Rows are one point carried round by a steady rotation, each followed by how many ticks it has turned.
The counts run from 0 to 1071.
[ 4.18 -0.81  2.27  0.54 -1.18 -3.17  0.50  0.32 -2.13  2.19  2.32  0.63
 -2.32  3.42 -1.06  0.22 -2.31 -0.28  1.96 -2.42 -2.74  3.00 -3.71  0.95
  0.22 -3.49 -3.67 -4.75 -0.19 -3.10  1.90 -0.68  0.26 -3.51 -1.62 -0.98
 -3.30  2.41 -1.32  2.78  0.03 -2.94 -0.25  1.15  1.38  0.74  1.06  1.70
  1.29  3.14 -2.88 -0.59 -1.03  0.31 -0.56 -0.66 -1.09  0.95] => 566
[ 3.49 -0.90  1.46 -0.37  0.67 -1.67  3.36  0.82 -4.59  0.82  3.59 -1.82
 -3.74 -1.31 -0.97 -1.07 -2.27 -2.02  0.11  0.32 -3.79  4.02 -0.95 -3.34
  0.26  1.03 -2.65 -3.64  0.95 -2.95 -2.03 -1.04 -0.67 -4.14 -0.35 -1.94
 -1.54  0.08 -1.78  3.98 -0.22 -2.71  1.12  0.45  2.45  0.75  2.15 -0.95
  1.02  2.91  1.56 -0.36 -0.93 -0.24  0.02 -0.34  1.63  0.47] => 222
[ 2.61 -1.51  1.51  0.13 -0.59 -3.34  2.88  2.10 -2.13  1.70  2.84  0.69
 -2.10 -1.86 -2.13 -0.53 -0.87 -0.25  1.54 -0.54 -2.76  4.06 -1.71 -2.15
  0.34 -2.14 -3.77 -5.13  2.91 -2.89  1.04 -3.38  0.08 -3.14 -0.24 -1.44
 -4.08 -0.23 -2.93  2.54 -0.03 -2.58  1.47  1.05  1.60  2.20  1.19  2.36
  0.76  3.14 -0.21 -1.48 -0.65  0.01  0.89 -0.74  1.10 -0.32] => 893
[ 2.46 -1.14  2.20 -2.47 -0.42 -3.07  2.26  1.20  0.77  1.73  5.53  1.91
 -1.43  0.79 -3.99  0.06 -0.01  1.45  1.97 -2.52 -0.81  3.45 -1.78 -2.32
 -1.95 -3.68 -2.89 -2.36 -0.03 -2.23 -0.96 -2.62 -0.75 -2.89 -2.13 -2.74
 -3.94  3.00 -0.85  2.53 -1.55 -0.38  0.15  0.36  1.71 -1.49  0.19 -0.53
  0.68  1.97 -1.87 -1.89  1.08  0.21  0.10 -2.78  1.01  1.00] => 240
[ 3.63 -0.42  2.86 -0.61 -0.12 -2.58  4.38  1.95 -2.33  0.42  3.62 -0.97
 -3.34  1.18 -1.74 -0.02 -0.64 -1.62  1.65 -1.55 -2.52  3.64 -3.23 -1.36
 -1.33 -0.10 -2.34 -5.31 -0.51 -2.18 -2.25 -1.28 -1.99 -3.77 -1.55 -2.93
 -3.11  0.07 -2.44  1.94 -1.56 -1.08  1.23  0.68  2.24 -0.49  1.67 -0.22
  0.16  3.60 -0.19 -0.44 -0.68  2.12  0.95 -1.55  1.26  0.14] => 713
[ 2.35 -2.87  1.71 -0.16 -1.53 -0.18  1.88 -1.83 -1.63  1.08  2.89  1.95
 -2.27  1.61 -1.32 -1.59 -1.07 -2.34  1.00 -0.77 -3.74  3.34  0.23 -2.19
  0.23 -1.09 -1.77 -4.91  0.39 -4.79  0.00 -1.41  0.10 -1.90 -0.31 -2.20
 -3.95  0.31  1.94  2.66  0.03 -4.08 -0.64 -0.91  0.96 -1.63 -0.41  1.04
 -1.63  0.22 -5.56  0.50  1.38 -0.69 -0.65  2.63  2.83  0.62] => 383
[ 1.93 -0.39 -0.03 -1.22  1.65 -2.69  0.18 -2.93 -4.22 -0.71  3.18 -0.59
 -3.57  1.87 -2.81 -1.52 -2.22 -2.94 -0.84 -1.46 -1.04  2.59 -1.00 -3.81
  0.70 -2.33 -1.69 -3.13  0.04 -4.44 -0.40 -0.05  0.84 -2.26 -0.75 -1.33
 -2.01  2.56  1.47  3.95  1.02 -2.64 -0.45 -0.94  4.41 -2.35 -0.82 -1.80
  4.02 -0.06 -2.10 -0.16 -0.68 -1.54 -0.95 -0.32  1.25  1.59] => 519
[ 3.37 -0.60  0.11 -2.47  1.42 -1.26  0.85 -0.09 -2.78  0.98  5.30  0.52
 -3.32  1.07 -1.23 -2.92 -2.00 -0.75 -0.61  0.09 -1.69  3.74 -1.00 -3.12
 -0.13 -1.74 -1.96 -0.21 -0.30 -5.23 -3.46 -1.02  1.52 -2.67 -2.49 -3.02
 -2.35  2.11 -0.46  3.44  0.80 -2.63  0.10 -0.74  3.11 -1.87  0.52 -0.04
  2.45  0.77 -2.10 -1.50  0.41 -1.82 -2.08 -1.04  1.39 -0.54] => 340
[ 1.09 -1.65  1.83 -1.29  0.19 -3.37  2.40  1.81 -2.36  1.09  4.79 -0.72
 -1.89 -1.94 -3.79 -0.87 -1.44  0.93  1.43 -0.62 -1.94  2.60 -1.53 -2.03
  0.28 -3.13 -3.77 -4.05  2.09 -2.12  2.72 -3.86  0.02 -2.24 -0.65 -1.64
 -3.38  1.17 -1.71  4.25 -0.13 -2.58  1.61  0.47  2.48  0.61  2.04  1.21
  1.38  2.86 -0.59 -1.60 -1.68 -0.98  1.22  0.07 -0.56  0.50] => 915
[ 4.04 -2.91  2.23 -0.19 -1.55  0.21  4.29 -0.28 -1.31  1.60  3.59  0.21
 -2.89 -1.04 -0.91 -0.39 -1.12 -1.45  1.68  0.17 -4.96  3.55  0.24 -2.64
 -0.92  0.91 -2.29 -3.74  0.07 -3.27 -2.89 -1.16 -1.08 -3.82 -1.18 -2.51
 -2.44  0.14  0.23  3.06 -0.88 -3.19 -0.48 -0.01 -0.05 -0.06  1.36 -0.36
 -2.08  2.01 -1.05  0.47  1.42  0.92 -0.70 -0.01  3.59  1.09] => 43
[ 0.27 -0.87  1.96 -1.98  0.00 -2.20  1.66  1.83 -0.84  1.02  5.10  1.63
 -1.61 -0.05 -3.50 -3.23 -0.93  1.74  1.47 -0.81 -0.73  3.55 -0.47 -2.99
 -0.72 -2.65 -3.50 -3.92  1.16 -4.28  1.09 -4.94 -0.70 -2.67 -1.05 -2.53
 -3.97 -0.02 -1.35  2.82 -0.54 -2.22  1.22 -1.12  2.45 -0.56 -0.10  1.45
  0.08  0.77 -2.93 -0.26 -0.26 -0.42  1.53  1.43 -0.57 -0.41] => 63
[ 1.28 -2.97  0.84 -0.15 -1.15 -2.07  2.75 -1.19 -1.32  0.96  3.44  1.45
 -1.74 -3.61 -3.26 -0.56 -0.52 -0.17  1.09 -0.69 -3.44  3.72  2.50 -5.26
  0.30 -1.78 -3.33 -4.25  2.60 -3.64  0.20 -3.22 -0.58 -2.82  0.73 -1.06
 -3.33  0.36  0.81  3.35 -0.27 -2.65 -0.13  0.03  1.12  0.40 -0.74 -0.43
 -0.48  0.60 -0.61 -0.45  1.19 -0.62  0.88 -0.03  3.26  2.08] => 168
[ 2.19 -0.26  0.74  1.10  0.84 -3.80  0.97 -2.90 -4.08 -1.40  2.95 -0.77
 -3.54  2.20 -2.64  0.26 -1.55 -2.64  0.17 -1.74 -0.40  2.14 -2.55 -1.74
  0.12 -3.43 -1.36 -4.27 -0.04 -3.17  0.81 -0.21  0.19 -2.37 -0.25 -2.31
 -3.20  1.69  0.76  2.85  0.67 -3.16  0.47  0.04  3.55 -1.88 -1.54  0.05
  4.68  0.43 -2.30  0.42 -1.18 -0.37 -1.00 -0.71  0.70  1.96] => 750
[ 2.35 -0.98  2.67  0.13 -0.49 -2.29  3.01 -1.80 -3.00 -1.05  2.83 -0.33
 -3.41  3.48 -2.60  0.24 -0.98 -3.88  1.26 -2.76 -1.91  1.90 -2.21 -1.27
 -0.60 -0.73 -0.71 -6.79 -0.56 -2.64  0.16  0.25 -2.13 -2.21 -0.69 -2.63
 -3.64  0.79  1.28  2.32 -0.54 -2.53  0.22 -0.34  2.67 -2.93  0.18 -0.53
  0.52  1.27 -3.92  1.10 -0.18  0.97  0.09  1.13  1.92  1.76] => 1054
[ 1.21  0.18  1.90 -3.16  1.79 -1.35  2.03  0.95 -2.47  0.00  5.54 -1.16
 -3.22  1.21 -2.72 -3.22 -1.78 -0.52  0.31 -0.92 -1.58  2.94 -0.48 -4.10
 -0.97  0.09 -2.29 -3.28 -1.03 -3.89 -1.57 -2.78 -1.75 -3.54 -1.46 -2.93
 -1.70  0.86 -0.70  3.74 -1.09 -1.52  0.57 -1.61  3.79 -2.02  1.33 -2.12
  1.07  1.20 -1.15  0.38 -0.93  0.19  1.16  1.25 -0.42  0.33] => 734
[ 3.95 -2.87  1.13 -0.42 -2.36 -2.01  2.05 -0.74 -0.34  1.90  3.03  2.62
 -1.64  1.24 -1.87  1.06 -0.39 -1.98  1.32 -1.74 -3.01  3.70 -1.37 -1.39
  0.23 -2.80 -2.10 -4.24  1.49 -3.36 -0.94 -0.13  1.15 -1.47 -1.53 -1.61
 -4.82  2.11  0.49  2.16 -0.14 -2.56 -0.78  1.26  0.62 -0.53  0.00  1.77
 -0.53  1.63 -3.72 -1.95  1.87 -0.95 -1.78 -1.36  3.76  0.21] => 308
[ 1.46 -2.54  1.60 -1.07 -1.54 -2.19  1.02 -1.52  0.73  1.43  4.84  2.37
 -1.04 -0.55 -3.86 -0.32 -0.91  2.49  1.63 -1.83 -2.11  2.66  0.69 -2.93
 -1.14 -4.81 -3.51 -2.07  0.19 -3.55  0.63 -3.41 -0.41 -3.30 -1.04 -1.71
 -3.29  2.98  1.62  3.37 -0.71 -2.46 -1.05 -0.53  0.62 -1.11 -1.85 -0.40
  0.59  0.29 -2.83 -0.08  1.25 -0.59 -0.02 -1.17  1.05  2.46] => 523
[ 2.34 -1.27  1.79 -0.85 -0.14 -0.84  3.52 -0.54 -1.75  0.21  3.95  0.37
 -3.15 -0.36 -2.41 -1.08 -0.49 -2.66  0.75 -1.27 -3.10  3.78  0.52 -4.97
 -1.49  1.26 -1.54 -4.74  0.10 -3.57 -3.45 -1.12 -2.23 -3.45 -0.43 -2.33
 -2.50 -0.35  0.53  2.48 -1.47 -1.35 -0.52 -0.77  2.31 -1.74 -0.17 -2.79
 -1.07  0.85 -0.41  1.05  1.33  1.21  0.61 -0.21  3.43  1.82] => 867
[ 0.16 -2.29  0.93 -2.08 -0.15 -0.87  2.50 -0.43 -1.64  0.10  5.73  1.16
 -2.18 -1.91 -3.38 -2.99 -0.69  0.07  0.45  0.48 -1.89  3.20  1.80 -4.94
 -0.57 -1.35 -2.06 -2.72  1.44 -4.50 -1.19 -3.90  0.03 -2.09 -0.43 -3.28
 -3.32  0.40  1.21  3.57 -0.41 -2.83  0.54 -1.45  2.25 -2.25 -0.36 -0.18
  0.02 -0.71 -2.45 -0.15  1.23 -1.55  0.40  1.41  2.34  0.44] => 1043
[ 2.12 -0.26  2.57 -2.98  1.15 -2.61  3.22  2.87 -2.14  0.70  5.00 -1.02
 -2.65  1.12 -3.12 -1.69 -1.21 -0.21  1.23 -1.52 -1.91  3.18 -2.50 -3.02
 -1.23 -0.16 -2.63 -4.22 -0.61 -2.21 -1.52 -2.03 -1.50 -3.42 -1.76 -2.74
 -2.38  1.60 -2.25  3.33 -1.72 -0.35  1.02 -0.28  3.46 -1.35  2.60 -1.59
  0.68  2.86 -0.12 -1.07 -0.83  0.75  1.45 -0.56 -0.16  0.30] => 735
[ 2.01 -3.25  0.52 -0.50 -1.23 -2.13  1.34 -2.67 -0.86  1.46  4.11  1.57
 -1.44 -1.17 -3.80  0.72 -1.39  0.41  1.10 -1.03 -2.86  2.33  0.49 -3.05
  0.31 -4.85 -2.84 -2.03  1.69 -3.26  0.83 -1.96  0.90 -1.65 -0.86 -1.11
 -3.38  3.62  2.36  4.36  0.27 -3.24 -0.93  0.43  0.74 -1.23 -1.03 -0.32
  1.37  0.09 -2.35 -1.13  1.14 -1.88 -1.06 -1.84  2.56  2.60] => 805
[ 2.07  0.09  1.50  0.13  0.10 -0.71  1.72 -1.03 -3.29 -0.55  2.59  0.66
 -3.83  1.85 -0.71 -2.78 -1.75 -3.16  0.33 -0.99 -2.84  4.10  0.19 -3.39
 -0.28  1.28 -2.32 -5.68 -0.44 -5.83 -1.68 -1.02 -1.45 -3.98 -0.08 -2.05
 -2.23 -1.30 -0.06  2.23 -0.29 -2.85  0.02 -1.61  2.92 -0.91 -0.87 -1.07
 -0.59  0.10 -2.57  2.03  0.34  0.97  0.46  2.38  1.20  0.42] => 96
[ 3.33 -2.62  0.76 -0.26 -0.97 -1.13  3.36  0.49 -2.11  1.49  3.07  0.60
 -2.86 -2.55 -1.27 -0.91 -0.82 -2.34  1.03  0.01 -4.57  4.72  0.73 -4.50
  0.07  0.27 -2.75 -3.89  2.06 -3.82 -2.76 -1.08  0.02 -3.33 -0.41 -1.23
 -2.92  0.24 -1.05  2.86 -0.28 -2.25 -0.17  0.58  0.98  1.16  1.08 -0.49
 -0.75  1.93  0.70 -1.12  1.21 -0.02 -0.19 -1.18  3.98  0.55] => 584
[ 1.33 -0.51  2.48  1.74 -0.46 -3.27  1.90 -0.27 -3.27 -0.22  2.06 -0.46
 -2.80  0.74 -2.37 -0.44 -1.04 -1.05  1.69 -2.04 -2.00  2.59 -1.51 -1.06
  0.18 -2.00 -3.05 -7.15  0.85 -3.29  3.06 -2.83 -1.70 -2.86  0.69 -1.56
 -4.09 -1.26 -1.05  2.50 -0.18 -3.36  1.51 -0.21  2.39  0.47 -0.58  1.52
  1.00  1.75 -2.38  1.16 -1.82  0.96  1.73  1.75 -0.52  1.23] => 818
[ 1.21  0.02  2.31  1.89 -0.22 -3.19  1.89 -0.34 -2.95 -0.63  2.31  0.28
 -2.86  0.89 -2.46 -0.56 -0.67 -1.44  1.77 -2.10 -1.36  3.20 -1.56 -1.79
 -0.61 -1.47 -3.10 -7.01  0.43 -3.29  1.83 -2.57 -2.53 -3.55  1.09 -1.98
 -3.50 -1.75 -1.33  2.18 -0.27 -2.70  1.03 -0.32  2.45 -0.18 -1.28  0.50
  0.81  1.16 -2.21  1.82 -1.51  1.84  1.81  1.25 -0.42  1.57] => 17
